(in the rows, 128 means zero)
These are runs of 6 systems, one row a step. Runs of the same system follow the same rule from any start.
bezet, run 1 (10 x 20):
[[102  81 153 142 177 124 126 110  95 109 125 133 112 156 152 158 212 119
  160 124]
 [143 155 155 141  77 122 109 117 135  58  67 157 144 127 159 153 155 124
  132 169]
 [148 152 118 133 116 175 116 146 171 168 128 166 178 163 158 102 129 167
  127 175]
 [136 151 135  54 123  94 131 124 146 149 149 131 140 127  86  55  98 136
  160 136]
 [105 158 100 125 165 132 175 116 139 126 153  50 116  90 104 118  79 144
  106 135]
 [ 89 131 134 126 152 123  99 140 109 159 127  79  73 166 121 165 127  65
  108  88]
 [119  84 154 206  87 109 106 133 103  95 114 141  97 106 124 113 140 110
   81 103]
 [137  87 108 124  84 148 119 125  79 160 117 158 168 115 158 164 185 161
  111 134]
 [182 134 137  81 100 142 181 145 130 109 125 194 148 119 166 130 110 108
  157 124]
 [147 135 143 119 214 154 163 104 175 137 135 133 136 107 148  95 131 170
  168 129]]
Vosil, run 2, 10 rows:
[[ 93 104 172 144 182 175 107 112 127 158 131 136  97 171 150 126 165  86
  142 101]
 [135 145 170 123  89 178 145  98 121 116  80 162 160  73 159  99 148 134
   98 154]
 [173 184 101  72 119 125 121 170 170 168 130 145 151 125 104 133  75 133
  128 128]
 [146  85 130 132 147  43 112 127 127 104 151 132 102 111  81 100 130 145
  160  93]
 [ 93 112  88 147 152 139 167  82 108 110 136  50 130 131 162 151 126 160
  135 142]
 [106 136 144 127  89 152 109 137 101 124  99 127 100 175 155 183 134  50
  111 115]
 [117 140 170 191 125 177  93 142 160 136 121 174 142 107  90  91 130 134
   89 139]
 [154 141 115  58 141 116 122 129 133 166 125 160 182 120 121 123 167 182
  161 159]
 [171 110  91 121 106  69 184 172 107  90 156 139 113 110 146 126 100 126
  130 115]
 [104 115 129 153 202 137 142 115 154 144 156  80  80 163 142 120  98 110
  147  90]]
kival, run 3:
[[148 108 120 176 144  92 111 174 121 117 121 129  75 164 163 170 130  92
  113  89]
 [122  97 140 190 145 100 107 154 136  96 142 156 121 182 145  98 178 142
  142 156]
 [129 118  88 128 129 114 175 126 120  75 146 125 164 157 163 149 158 170
  168 182]
 [126 164 111  93 141 148 170 164 155 103 167 150 166 157  93 149 102 112
  166 166]
 [107 171 141 119 197 173 139 128 168 155 143 117 155  94  72 118 125 151
  124 150]
 [103 166 153  75 157 167 102  64 142 162  83  85 124 118 136 135 129 123
  142 129]
 [103 148 134 118  67 157 105 103 124 166 108  89 110 136 141  90  73  96
   82 122]
 [123  74 124 125  77 144 111 125  80 195 136 143 132 111 125 109 133 133
   89  92]
 [147  90 151 108  86  75 131 119  74 104 108 159 111  71 118 116 154 110
  121  96]
 [180 119 126 164 138  94 157 175 124  96 120 148  86 100 167 156 114 108
  105  88]]
ven, run 4 (10 x 20):
[[162 124  94 175 147 109  85 144 138 124  99 126 133 120 151 207 161 171
  112 128]
 [153 120 100 114  87  88 119 130 121  96 112 122 105 188 177 179 112 102
  163 119]
 [115 107 122 182  92 137 169 129 137  68 157 141 142 175 154  85 109 126
  139 168]
 [ 94 165 138  93 145 126 136 103 139 111 128 106 156 154 116  78 159 147
  150 199]
 [131 195 149 116 144 117 132 139 147 144 102  91  99  91 139  67 103 116
   77 145]
 [136 124 112 132 165 158 101 141 153 225 142 114 116 152 146 105 104 139
  109 100]
 [ 99  62 118 114 118 118 122  80  74 168 144  93  99 116 123 125 125 116
  127  69]
 [103 109 124 127  97 202 169 116 102 120 149 140 160  91  94 175 106 105
  118 115]
 [133 128 172 103 139 125 122 152 125 110 138 205 145 110  62 141 160  98
  152 122]
 [164 132 135 172 142  95 109 153 126 100  94 154 133  71 129 153 177 169
   95 137]]
ven, run 5 (10 x 20):
[[116 154 142 125  91 187  80  78 149 131  82 134 171 129 121 170 124 136
  141 148]
 [147 140 136 115  63  71  85 162 127 121 126 160 122 134  79  97 104 110
  109 126]
 [130 118  70 170 143 110 150 183 116 144 171 117 148 136 123 134 148 177
   93 156]
 [120 137 117  72 180 102 174 131 102 120 127  93 100 153 167 167 159  97
  161 126]
 [133 121 172 172 131 188 167 104 147  97 108 147 109 119 187 102 105  93
  117 113]
 [123 117 156 109 110 149  70  71 155 162 110 157 163 144 114  97 142 166
  167 142]
 [131 149 109 110  71  73 110 124 112 125 117  91 124  70  80 103  93 145
   84 127]
 [134 148  76 135 163 146 146 192 145 165 179 119 141 148  98 165  95 132
  114 126]
 [105  93 152 134 188 100 136 137  97 114 143 123  74 151 136 141 175  86
  150  93]
 [117 122 151 165 108 200 139  91 114 107  84 134 143 107 187 167 158 121
  107 142]]
kival, run 6:
[[143  95 143 190 123 117 137 169  94 103 121 152  89 123 160 158 154  95
   89  96]
 [163 112 146 165 133  96 121 165 136  90 113 190 129 161 179 122 185 137
  137 150]
 [168 135  91 134 131  85 159 151 159  80 143 141 152 153 162 117 130 181
  163 176]
 [135 140  88 104 166 129 150 139 169 115 172 130 157 166  91 151  94 146
  188 139]
 [ 79 157 133 132 179 161 126 104 157 117 152  95 146 123  53 143 116 136
  149 145]
 [ 78 174 144 108 147 188 114  92 122 155  97  78 129 123 127 164 145 108
  107 150]
 [100 163 149  94  85 166 110 125 111 180 103 113 126 143 147  90 126  91
   82 149]
 [138 100 126  94  86 132 144 124  86 194 132 135 133  96 155  63 129 139
   88 115]
 [163  79 145  92  98  99 154 110  98 129 131 164 112  78 131 102 110 117
  140  68]
 [171 100 140 181 127 112 137 137 142  87 120 155  96  79 126 145  92 115
  116  69]]
bezet, run 7 (10 x 20):
[[140 123 114  87  40 102 124 113  89  99  99 146 166 122 141 152 151 141
  135 157]
 [144 143 116 126 127 198 198 145 149 131 150 158 160 146 177 110  95 128
  128 156]
 [122 138 179  71 196 117 124 103 146 153 131 133 116 122 112  70 146 121
  167 116]
 [129 180 123 151 137 102 108 104 154 100  89  67 115  67 101 143  95 152
   95 135]
 [121 129  91 153 123 141  76 167 135 190 144 108 114 180 121 171 106 113
  103 106]
 [124  63 140 146  81  83 130 137  94 107 166 164 113 131  96  82 124 109
  132  99]
 [109  94 106 122 127 151 186 103  78 110 135 114 161  89 152 162 175 157
  123 149]
 [151 169 156  82 135 156 147 144 132 115  93 161 121 158 181 167 141  68
  147 133]
 [152 137 168 178 170 134 110 119 187 122 111 161 124 116 143  60 130 162
  128 134]
 [132 146  98  83 111  95  64  94 142 168 106  98 154 115  95 135 128 183
  144 138]]
Laga, run 8 (10 x 20):
[[114 132  97 109  75 118 143 146 119 142 169 100 122 126  73 119  52 102
  107 112]
 [ 96 105 105 145 187 165 130 152 133 190 184 109 123 174 114 135 125 125
  130 114]
 [ 93 112 158 136 165 127 114 114  79 145 108  97  97  89 127 143 194 108
   84 105]
 [153 167 124 132 113 167 139 121 130 141  71 114 136 102 210 151 135 142
   80 153]
 [197 109 146 142 107 108  94 139 156 133 100 200 125 129 164 109 127 145
  140 102]
 [147  99  98 136 107  70 151 100 134  78 153 116 138 105 111  94  96 185
  160 131]
 [121 125 106  80 145 131 157 118 128 102 153 118 138 159 101 193 108 105
  196 116]
 [ 84 136 151 187 134 151 137 165 121  79 150 135 115 145  82 153 133  71
  105 139]
 [ 84 162 133 136 126 140  66 122 131 155 108 100 147 163 115 121 176 148
  102 188]
 [136 129 136  75  63 114 114 150  84 185 109 144 127 126 144 101 139 101
   86 123]]
vipo, run 9 (10 x 20):
[[112  90 137 120 142 102  85  66 103 121  96  97  94 138 139 170 156 119
  163  82]
 [150 153 160 146 104 151  93  94 172  77  75 153 129 129 129 167  99 109
  152 119]
 [139 153 124 139 132 157 101 143 177 131 135 177 190 143  92 130 139 179
  148 176]
 [110 148 100 137 124  72 147 166 119  90 158 107 145 144 102  99 158 156
  116 197]
 [108 133 108 119 134 127 167 150 108 131 141  86  95 196 196 117 128  89
  117 147]
 [104 103 181 131 124 147  99 120 111 162 124 148  82 158 133  81 137  65
  117  88]
 [112 149 162 119  92 174 110  82 127 151  92 116 139  61 101 104  99 123
   90 119]
 [163 146  93  71  94 133 156 158 123 159 143 153 170  84  93 160  91 142
  118 125]
 [155 101  93 159 180 100 181 174 129 123 178 134 126  97 121 133 122 158
  119 108]
 [117  81 100 139 174  99 117  95  98 142 125  76  99 135 167 165 164 151
  141 101]]
Laga, run 10 (10 x 20):
[[132 117 161 136 185 162 102  72 142 151  85 124 123  98 168 135 170 160
  141 111]
 [175 146 134 128  84 122 128 107 124 103  76 143 131  46 141 157 104 139
  104 104]
 [188 137  80 157 123 118 121 160 184 116 142 158 155 146 137 157  83 173
  150 134]
 [122  83 108 137 133  48 103 139 110  94 155 126 109 157  84 147 143 132
  166 107]
 [ 71 129  96 125 109 137 174 116  86  86 147  74 136 162 132 166 134 104
  132 169]
 [100 133 166 132 126 184 115 150 117 135 121 179 142 177 136 146 176  75
  125 150]
 [113 144 164 146 102 123 114 134 123 132 115 147 146  93 111  48 162 150
   80 179]
 [158 163 119  36 123 114 132 121 139 187 118 126 147 120 142  83 113 149
  141 143]
 [151 115 139 119 154 117 168 149 141 135 160 139  84 113 126  84  68  87
  132  68]
 [103 120 128 169 201 151 125  74 169 123 136  79 105 124 119 126 104 150
  152 105]]
Vosil, run 11:
[[174 125 136 145 153 103 166 144 115  92  94 144 117  75 192 135 170 152
  109 129]
 [170 157 116 134 149 138 122 127 186 135 103 116 105 167 199 133  79 128
  146 118]
 [127 113 171 130  95 120  98  74 154  77 112 154 117 151 111  96 102 110
  184 112]
 [ 87 154 117 117 108 152 158 101 143  86 150  98 171 123  72 124 106 145
  148 182]
 [ 93 153 122  89 124  88 123 182  91 129 148 111 121 160  81 154 160  86
  113 155]
 [113 107 128 190 143 109 126 168 106 146 148 113 108 125 142  75 164 144
   64 145]
 [141 101 111 103 125 159 116 113 115 211 121 130 136 161 204 112 150 152
  124 121]
 [167  94 142 121  66 154 153 116 118 132 126 184 128  98 147 115  83 106
  131  76]
 [130 140 132 106 182 164 146 105 169 142 151 124 134  80  71 140  75 129
  152  93]
 [127 152 142  93 150  73 116 104 108  87  88  99 111  70  97 172 162 130
  139 119]]
vipo, run 12 (10 x 20):
[[ 95  80 115 148 131 110 137 119  83 163 167  89 114  83  89  94 131 145
   85  97]
 [123 112 105 103 106 140 149 101  85 129 110  87 111  95 151 200 104 102
  115  86]
 [175 106 151 143 158 162 122 142 145 131 118 200 127 103 132 182 127 111
  147  75]
 [144 122 137 156 166 117 104  99 144 113 100 140 154  71 115 131 175 205
  138 141]
 [154 149  86  90 110  67 128 117 131  82 108 106 143 151 153 162 138 163
  170 166]
 [141 124 129 158 147 118 142 147 172  85 151 149 113 207 158 103 112 112
  175 140]
 [ 63 120 156 158 147 143  83  94 141 138 136 101 122 179 104  77 155 123
  132 152]
 [ 87 178 137 107  59 130 105 129 111 116 101  98 127 139  99 136 111  81
   93 162]
 [144 157 128 127 107 183 159 192 135 166 151 170 147 136 137 115  97  95
   81 136]
 [116  92 131 129 143 121 147 152  83 179 161 139 134  81 108  77 169 152
   83 122]]

Which system made each run below?
run 13, 2 rows:
[[169  95  91 122 168  61 125 124 127 128 141 109 104 110 132 154 118 164
  159  83]
 [121 115 103 171 137 149 156 100 143  70 131  92 114 141 144 194  85 116
  153 104]]
 -> ven
run 14, 2 rows:
[[117 150 132 102  67 147 153 149 108  94 141 157 161 104  67 161 108  89
  116 146]
 [116 163 114 142 158 137 116 194 164 157 169 143 149 175  90 107 134 137
  114 174]]
 -> Laga
run 15 (2 x 20):
[[198 142 138 139 110 133 133 169 162 127 113 192 117 118 160 125  83 109
  121  97]
 [139  97 111 173 156  79 107 108 168 106 152 119 121 135 107  87 107 192
  160 124]]
 -> Laga
run 16 (2 x 20):
[[114 148  93 127 146 138 156 114 177 134 166  75 123 163 124  92  51 140
  148 137]
 [ 95  91 155 124 157 146  89 105 116 159 142 124  96 144  85 159 128  87
  152  64]]
 -> Laga
run 17:
[[103 138 151  83 159 137 152  55 133 132 119  87 134  93 125  70 127 154
  150 142]
 [124 134 125 109  90 188 148  86 129 145 115 104 124 116 150 151  52  89
  125  91]]
 -> kival
run 18 (2 x 20):
[[133  99 117 115  89  83 169 140  79 131 142 119 121 127 176  63 150 138
  102 142]
 [141 115 144  84 164 151 186  95 138 125 137 146 140 145 189  98 138 130
  187 134]]
 -> Laga
run 19:
[[146 116 135 168  70 131  64 129 115 145  88 157 140  87 109 144 141 148
   76 120]
 [157 116 101 126  70 143 178 123 108  98 123 162 184  90 163 140 135 168
  122 163]]
 -> vipo
run 20:
[[126 108  79 118  72 161 125  96  94 171 113 102 159 109 158 168 119 163
  107 127]
 [133 134 146  80  70  92 103 156 104 136 134 166 122 127  73 120 114  80
  121 112]]
 -> kival
run 21 (2 x 20):
[[ 99 159 140 135 165 173  72 110 134 162  84  94 129 130 131 192 162 122
  106 131]
 [146 117 143 115  56 116  84 140 103 150  96 151 100 146 147 140 113  72
  101  91]]
 -> ven
run 22, 2 rows:
[[162 148 121 165 113 155 122  92 164 114  74 106 117 116 206 135  89 141
  113 120]
 [149 107 100 137  61 127  62 135 150 164 131 156 150 185 122 126  95 145
  143 122]]
 -> kival
run 23, 2 rows:
[[131 150 134  95 159  67  79 173 125 135 123 141 115 181 112 144 185 116
  145 142]
 [146 121 116 178 114 109 154 149 103 108 102 103 101 114 205 122 144 133
   71 135]]
 -> ven
run 24 (2 x 20):
[[143 146 129 165 134 110 159 170 134  50 118 139 102 148 152 175 118  81
  130 130]
 [115  98 142 176 157 135  97 119 139 134 125 146 132 183 167  98 194 158
  144 154]]
 -> bezet
run 25, 2 rows:
[[102 131  84 120 147 113 121 128 108 137 125  75 134 192 173 168 173 143
  138 169]
 [124  98 145 180  75 146 131 159 101 114 129 167 108 174 172 116 138  76
   96 127]]
 -> Vosil
run 26, 2 rows:
[[122 113 149 167 152 190 150 113 136  98 118 138 108 148 163 184 115  75
  139  88]
 [115 124 152 205 118 158  77 108 146 100  94 150 151 105 104 142 158 161
  107 151]]
 -> Laga
run 27, 2 rows:
[[115 115 148 190 155  66  91 131 135 105 126 108  76 114  96  90 131 133
  107 104]
 [107 136  89  94 102 137 115  68 120 147 103  53 135 146 161 160 109 149
  141 137]]
 -> Laga
run 28, 2 rows:
[[ 77 129 162 147 176 161 125  89 139 118 147 120 151 104  72  98 162 155
  137 152]
 [116 193 108  69 124  93 118 149 112 120 103  78 128 131 105 177 134 108
  115 162]]
 -> vipo
run 29:
[[129 122 122 150 151 124 165 182 124 165 173 117  96 118 125  64  97 114
   80 107]
 [116 124 136 113 208 130 115  78 141 171 116  83 102 133 167 114 148 151
  150 107]]
 -> Laga
run 30 (2 x 20):
[[ 87 111 124  91 114 137 120 144  97 181 163 113 108 201 129 113 129  71
  130 120]
 [ 88  92 157 144 115 144 181 121  80 122 160 132 134  91 112  64 160 129
   96 141]]
 -> kival
run 31:
[[154 121 131 122  85  90 121 127 121  81  99 138  96 176 186 148 116  85
  152 114]
 [116 113 175 166 141 195 119  92 173 127 129 170 139 154 137  77 120 131
  152 130]]
 -> vipo
run 32:
[[ 91 113 116 156 140 161 155 167 140 129 194 149 151 189 100 105 123 118
  137 159]
 [ 87 137 169  99 165 102 136 119  86 120 114 105 113 113 121  99 205 114
  119 156]]
 -> ven
